One turn sends every row of this set to another row. A few are shown first. Where does it send the rows asked after them?
Fov: 1.43  1.80  0.07  -2.29  -0.87  1.99  -0.87  -0.72  -1.01  -0.49  -1.76  0.15  -0.91
zuben: 0.67  -1.25  -1.20  1.45  0.22  1.87  -0.96  -3.61  -1.87  0.14  -3.37  -0.39  0.08
kikik: 2.66  2.04  0.45  1.72  -1.55  -0.66  -1.59  -2.00  1.29  2.30  -2.38  0.66  0.45
popi: 1.10  0.60  -1.13  -1.54  -0.15  3.24  -0.33  -1.43  -1.13  -1.51  -2.81  0.71  -0.68
Nodeb: 1.48  1.82  -1.15  -0.87  -1.30  2.07  -0.36  0.94  -0.89  -0.34  -1.79  0.19  0.39
moz: 3.17  -0.44  0.35  1.85  -0.06  -0.03  -1.80  -2.84  0.86  -1.58  -3.16  0.90  1.21
safo: 3.68  -0.54  0.38  1.96  1.11  0.30  -1.46  -3.04  0.09  -0.69  -3.24  0.94  1.00
lasaz: 0.26  1.35  0.59  2.31  -0.79  2.47  0.24  0.47  -0.44  -1.21  -1.36  1.34  1.42
Bofo: 0.50  2.50  -1.58  1.13  -1.36  3.90  -0.86  -1.46  0.63  -0.11  -1.59  0.38  -0.66
leb: 1.66  -0.07  1.68  -0.32  0.71  2.00  0.04  0.17  0.51  -0.73  -2.92  1.35  0.13
gero: 0.36  0.97  -0.84  1.34  -2.46  2.00  -1.31  -2.66  -0.92  3.01  -3.45  -0.21  -1.05
mafas: 1.00  -1.41  -0.85  1.36  -0.68  1.73  -2.06  -3.38  -2.43  -0.03  -3.77  0.79  0.37
kug: 1.22  2.30  -1.25  1.01  -1.57  2.04  -0.25  0.22  0.48  -1.60  -0.87  0.52  1.41
nop: 0.33  1.10  1.42  3.01  -0.45  3.28  -0.98  -0.55  0.67  -1.05  -0.96  0.51  0.51
luzok: 0.30  1.04  -1.21  1.04  -1.96  1.32  -0.64  -3.45  -0.09  2.96  -2.63  -0.26  -0.80
kag: 1.84  2.99  -1.19  0.88  -1.18  2.87  -1.48  -1.42  0.48  -1.68  -0.89  0.06  0.00
luba: 0.05  1.13  -1.29  1.52  -2.43  1.20  -1.13  -2.99  -1.18  2.90  -2.47  -0.38  -0.45
dofim: 0.58  -1.22  -0.48  1.90  -0.74  1.91  -1.10  -3.83  -2.05  -0.54  -3.62  0.79  0.17
fonu: 3.11  2.17  0.18  1.50  -0.90  -0.17  -1.21  -2.59  2.04  2.11  -2.29  1.06  0.13
Mam: 3.13  -0.80  0.85  1.91  -0.13  -0.21  -2.21  -2.66  0.31  -0.80  -3.42  1.74  1.46
zive: 1.06  1.63  1.11  2.21  -0.49  2.70  -0.54  -0.01  2.17  0.57  -1.74  0.95  0.25
Dun: 0.15  0.17  2.62  0.18  -0.16  2.37  -0.38  0.11  -0.66  0.36  -2.19  0.61  -0.25
Leno: 3.07  1.78  -0.05  1.07  -1.74  -0.25  -1.95  -1.72  1.86  2.08  -2.71  0.25  0.19
gogiz: 3.48  -0.27  0.76  1.78  0.43  -0.59  -1.86  -2.67  -0.23  -0.87  -2.84  0.80  1.35
sed: 0.51  0.73  -1.65  1.18  -2.57  1.76  -1.84  -2.74  -0.78  2.73  -3.05  -0.01  -0.43
Gog: 0.62  0.88  0.81  0.20  -0.80  2.45  0.08  0.98  -1.77  0.04  -2.23  1.16  0.63
rofi: 0.88  -1.26  -0.97  1.86  -0.47  1.26  -1.51  -3.62  -2.80  -0.33  -3.40  -0.16  0.47
nakez: 2.54  1.46  -0.14  1.62  -2.11  -0.10  -2.28  -1.98  2.08  2.09  -2.61  0.95  0.73

mafas -> Mam
Dun -> nop
Now find these:
Nodeb -> Gog
luba -> rofi
dofim -> moz
zive -> Bofo
zuben -> safo

